Here is a table of points, one per row:
[-0.7  0.3  1.  -0.2  1.   1.9 -0.3  0.4  0.1  0.9 -2.1 -0.1 -0.2 -1.1
  0.   0.4 -1.5  1.   1.7  1.3  0.5  0.   0.3  0.1]
[ 1.7  1.2  1.1 -0.6 -0.3 -1.1  0.9  2.2  0.2 -1.2 -1.2  0.5  0.5  0.1
  0.3 -0.4  0.9 -2.  -0.9  2.1  0.5  0.4 -0.2  0.3]
[-1.3  0.2  0.1  0.2 -0.1 -1.7 -0.2  0.1  1.1 -0.5  0.   1.2  0.2 -0.4
  1.9  0.   0.8 -1.7  0.1 -1.3  1.5 -1.5 -0.2 -0.9]
[ 0.4  0.9 -0.4 -0.4  1.1 -0.1 -1.7 -1.5  1.  -0.9  1.1  0.5 -0.3 -1.9
  0.1  0.3 -1.2  0.7 -1.6  0.2 -0.2  0.3 -0.7  0.8]
[ 0.6 -0.3  1.7 -0.9  0.8  0.2  0.9 -0.9 -1.4  1.3 -0.4 -1.3 -0.8 -0.2
  0.4  1.5 -1.6 -1.3 -0.3  1.1  0.4  0.1 -0.4 -0.3]
[ 0.3 -1.3 -0.7  0.   1.7  0.4 -1.   0.9 -1.4 -0.4  1.5 -0.1 -1.1  0.8
  0.8  1.5 -1.  -0.5  2.4 -1.7  1.2 -0.7 -1.   0.8]
[-0.2 -1.1 -0.3  1.5  0.2  0.5 -0.8  0.3  0.3  1.7 -1.8  1.5  0.5  1.5
 -2.  -1.2 -2.4 -0.8  0.6  0.3  0.7 -0.7 -0.8  0.8]
[ 0.2 -0.1  0.1  0.3  0.2  1.3  0.1  0.6  0.9  0.5 -0.2  1.6 -0.2  0.4
 -0.5 -1.2 -0.2  0.8 -0.2  2.2  2.1 -0.9  0.3 -0.5]
[ 0.2 -1.3 -0.5  1.3 -1.  -1.7 -1.2  0.1  0.2 -0.1  0.3 -1.2 -1.8  1.5
  0.9  0.4  0.3  0.9 -0.9  2.2 -0.3  0.9  0.6 -0.2]
[-1.5  1.5 -0.9  0.1  0.3  0.   0.2  0.8 -1.1  0.5  0.5  0.9  0.4 -1.7
  0.5  0.8 -0.9 -1.3  0.3 -2.  -1.4 -0.8  2.5  0.1]
[ 1.8 -0.1  0.6 -1.6 -0.7  1.3  1.   0.6 -0.3 -0.1  0.9 -0.6  2.1 -0.7
 -0.6  0.7  0.9  1.4  0.   0.3  0.9 -1.7 -0.2  1.9]
[-0.9 -0.1  0.1  1.7  0.7 -0.2  1.8 -0.1  1.2 -0.6 -2.2  1.5 -0.5 -1.1
 -0.2 -1.  -0.1  0.8  0.4  0.6 -0.8  0.3 -1.2  1.2]
[-1.3 -0.4  0.9 -1.   0.9  1.2  0.6 -0.9 -0.8  0.9 -0.7  1.7  0.8 -0.6
  0.8 -0.5  1.1 -0.2  1.  -2.  -1.3  0.  -0.5 -0.3]
[ 0.1 -1.1  1.2  0.1 -0.8 -1.7 -0.9 -1.1  0.  -0.5  0.3  0.3 -0.1  1.4
  0.5  0.4  0.   0.9  0.4 -0.7 -1.3 -0.7  0.7 -1.9]
[ 2.1 -0.3 -1.5 -0.7 -0.6  1.7  0.7 -0.3  1.3  0.4 -0.6  1.  -0.7 -0.7
 -1.3  0.7  2.  -0.1  0.  -0.1  0.4  0.1  1.1  0.9]
[ 0.  -1.1  1.5 -1.1 -0.9 -1.  -0.3 -0.4 -2.  -0.5  1.2  0.7  0.2  0.3
 -1.3  0.4  0.6 -0.6 -0.5  1.4 -0.5 -0.8 -0.5 -0.7]
[-1.4 -1.  -0.2  1.  -1.3 -0.2  0.4 -1.5 -1.3 -0.6  1.1  0.9  0.5  0.7
 -0.5 -0.1  1.5 -0.5  1.1 -0.7 -1.   1.4 -0.3 -0.6]
[-0.9  1.3 -1.7  0.6 -0.4  0.6 -0.6  0.2  0.8  0.3 -0.8 -0.8  1.4 -0.6
  0.4  2.2 -0.3  0.5  0.8  1.3 -0.7  1.5 -1.1 -0.5]
[-0.7  0.  -0.6  0.5  0.4  0.  -0.2  1.2 -0.8 -1.2 -0.2 -1.3 -0.2  1.5
 -1.5  2.3  0.9  0.   0.8 -3.2  0.3 -0.6  0.6 -0.8]
[-0.2 -0.3 -0.1  0.3 -2.  -2.6 -0.8 -1.4 -1.9  0.  -1.4  0.8 -0.8 -0.5
 -0.1  0.9  0.6 -0.8 -1.1  1.   1.2 -0.5 -0.3  1.6]
[ 0.  -1.3  0.7  0.1 -1.6  1.2  0.1  1.7  1.1 -0.7  0.3 -0.3  0.5 -1.4
  0.7 -0.7 -0.8 -0.4 -0.7 -0.4  0.   1.3 -2.1 -2.1]
[ 0.1  1.  -2.2 -1.1 -1.3 -0.3  0.2 -0.5  0.5  0.3  0.1  1.1  1.6  0.6
 -0.9 -1.1  0.4  1.3 -0.7  1.4 -0.8  0.9  0.6 -0.6]
[ 2.8 -0.5 -0.5 -0.1 -1.3  1.3  0.1  0.5  0.4 -0.9  1.4  1.2 -2.4  0.5
 -0.4  0.6 -0.7  1.   1.1  0.5  0.4 -0.1  0.4 -0.4]
[ 1.4 -0.9 -1.1 -0.7  2.2 -0.5 -0.3  1.  -2.3  0.   0.7 -0.5  1.2  0.
  0.2  0.6 -1.1  1.6  0.5 -0.6 -0.6  0.5 -0.2 -0.5]
[-2.3 -1.2  1.  -1.1 -0.4 -1.1  0.9  0.   1.   0.8  0.8  0.1  0.3  0.3
  0.3  1.4  1.1  1.5  0.9 -0.7 -0.8 -1.1  0.2  1. ]
[-0.3 -0.5  0.2 -1.3  0.5 -0.6  0.6 -0.8  0.7  0.9  0.8 -0.6 -1.3  1.
 -0.7 -1.1 -0.8 -1.4  0.4 -1.4  0.7  0.1  1.6 -0.7]
[ 0.2  1.8  0.2  0.2 -0.4 -0.2  0.   0.4  0.3  0.6 -1.2 -1.2 -0.9 -1.5
  0.3  0.   1.5  0.3 -0.1  0.5 -0.3  1.7  0.  -2.1]
[ 0.6 -1.1 -0.9 -0.6 -0.4 -0.8  1.1 -0.4 -0.3  0.4 -1.5 -0.6 -0.5 -1.
  0.  -1.4 -1.9  0.6 -1.  -1.  -0.4  0.5  0.3 -0.2]
[-0.8  0.   0.7 -0.1  0.8 -1.5 -1.9  0.2 -0.6  1.9  0.5  0.8 -1.  -1.4
 -0.9 -0.5  1.3  0.1 -0.2 -0.5  0.3 -1.1  0.9 -2. ]
[ 0.6  1.5 -0.4  0.9  1.3  1.6  0.6 -0.4 -0.5  1.4  0.  -2.1 -1.2 -0.3
  0.6 -1.2  1.8 -0.3 -1.3  0.2  0.1 -1.  -1.2  0.6]
[ 0.7 -1.1 -2.  -0.3  0.9  0.8 -1.1  0.  -0.5 -1.3  0.6 -1.9  1.   0.6
  2.  -0.1  1.6  0.9 -0.3 -0.2  1.1  0.  -0.3 -2. ]
[-1.7 -0.7 -0.1  1.4  0.9 -0.8  1.5 -0.5 -1.5 -1.7  1.6  0.  -0.9 -0.7
 -0.2 -0.3 -0.6 -0.3 -1.  -0.6  1.5  0.2  0.4  0.5]
[-0.5 -0.6  0.2 -0.7 -0.8 -0.5 -0.6  1.  -1.6  1.   0.  -1.1  0.   0.5
 -1.7  0.2 -0.1 -0.9 -0.3 -0.9  1.   0.7 -1.1  0.9]
[-1.8  0.5  0.9 -0.8  0.6  0.4  0.4  0.6 -1.4 -0.8 -1.5  0.6 -1.  -1.2
 -0.8 -1.3 -1.4  0.  -0.3  0.5  0.8 -0.3 -0.5  0.4]
[ 2.5 -0.2  0.7  1.4 -1.1 -0.3  0.6 -0.9 -0.5  1.2  0.9  0.4 -0.3  0.6
  1.3  1.8 -1.5  0.5 -0.5 -0.7 -0.8 -0.3 -0.2 -1. ]
[ 1.3 -0.1 -1.9 -0.1 -2.6  1.4 -0.1  0.8 -0.4  0.3  0.7 -1.   1.   0.3
  1.8  0.  -0.7  0.4  0.4 -0.3  1.1 -2.6  1.   0.5]
[ 0.3  1.3 -0.5 -0.3 -0.1 -0.8 -0.1 -1.2 -0.1 -2.2 -0.7 -1.7  1.   0.4
  0.   1.3  0.  -0.9  0.5 -1.5 -0.5  0.9 -0.2 -1.3]
[ 0.2  0.4  0.9  0.6 -0.2  2.4  0.4  0.8 -0.1 -1.1  0.6  0.2 -0.7  1.1
 -0.6  0.  -0.4  1.6 -0.8  0.6 -1.2 -1.5  1.   0.5]
[ 0.1  0.6  0.3 -0.1  1.9  0.  -0.4 -0.7  0.3 -0.8 -1.3  0.6  0.3 -0.5
 -0.6  0.1 -0.2 -1.8  1.1  0.6 -1.4 -0.9  1.4  0.4]
[-0.3 -2.9 -0.6  0.  -0.3  0.5 -1.5 -0.8  0.2 -0.6 -0.8 -0.1  0.1  1.1
 -0.6  0.8 -0.5 -0.6 -2.6  1.  -1.2 -1.1 -0.8  0.6]
Along one direction, these points spread out more than along any other. Take the direction at right angles to it along which they spread out most. Go by this last direction. How far along it is each point below, from 0 to 99? The average is 50, and the first point in the table lies past the average. One standard deviation of the points above along it is 16.
[ 0.3  0.5  1.1 -1.1 -0.8 -0.6 -2.1 -0.9 -1.  -1.4 -0.6 -1.  -0.7  1.
  0.8 -0.4 -0.6  1.4 -0.1 -0.7 -0.2  1.4  0.2  1.6] : 46
[ 0.7 -0.4  0.5  1.1  1.2  0.8  0.7 -0.1  0.8  0.7 -0.2  0.8  2.1 -0.3
  1.6 -0.1  0.7  0.1 -0.4  0.8  0.7  2.5  1.7  1. ] : 48
[-1.1  2.1  0.9  1.1  1.1  1.6  0.1  1.9 -1.   0.8 -0.4 -1.2  0.8 -0.5
  0.5 -2.4  1.8 -0.8  0.8  0.1  0.   1.3  1.2  0. ] : 65
[ 0.7  0.8  0.1  0.  -0.2  0.6  0.3  1.7  1.   0.9  1.7  1.3 -0.6 -0.6
  0.5 -0.9  0.7  0.  -1.6  0.7  0.9  1.5 -0.1  1.7] : 42
[-0.7 -1.8  1.2 -0.9 -0.5  0.  -0.7 -0.8  0.9  1.3  0.2 -1.6 -1.  -1.
 -0.6  0.  -0.5 -1.4  0.9 -0.2  1.2  0.9  1.8  1.3] : 62
[ 0.9  1.5 -0.2 -0.3 -1.4  0.8 -1.  -1.1  1.2  0.   0.3  0.4  0.1  1.8
  0.7 -2.5 -0.5 -1.2  1.   1.7 -0.3 -0.5 -1.3  1. ] : 40
[-0.6 -0.7  0.2  1.   0.1 -0.4 -0.3  0.9  0.4 -0.7  1.6 -1.7  0.3 -1.
 -0.7  0.2 -0.1 -1.6  1.2  0.  -2.6  0.1 -0.3  0.5] : 56
[ 0.4  1.4 -0.7  1.3  0.  -1.2  2.1 -1.5  1.4  0.4  0.1 -0.3  0.7 -0.8
 -1.2 -0.6 -0.8  1.5  0.8  0.9  0.5 -0.6 -1.  -0.7] : 51
[-0.6  2.2  1.   1.3  0.3  0.1 -0.8 -1.2  2.3 -1.2  0.3  0.6  2.2  0.
 -1.   0.1  0.8  0.7 -0.8 -1.3  0.7  0.9 -0.8 -1.6] : 56
[ 0.6  0.1 -0.3  0.1  0.8 -2.3  0.3  1.   1.8  0.2  0.2  0.2  1.7  0.8
 -0.8 -0.7 -0.5  1.3 -0.9 -1.1 -1.4 -0.7 -0.6  0.2] : 50
[-1.9  2.2 -0.4 -1.5  0.7  1.3  1.8  0.3 -0.5  0.4  0.5  0.  -1.5  2.7
  1.2  0.4  0.2 -0.7 -1.3  1.3  0.3  0.8  0.2  0.5] : 52
[ 0.1 -0.9 -0.2 -0.3  1.  -1.9  0.5 -0.2  1.9  0.  -1.1  0.8 -0.9  0.4
  0.4  0.   1.3  0.5  1.1 -1.  -1.  -0.5 -0.9  0.2] : 61
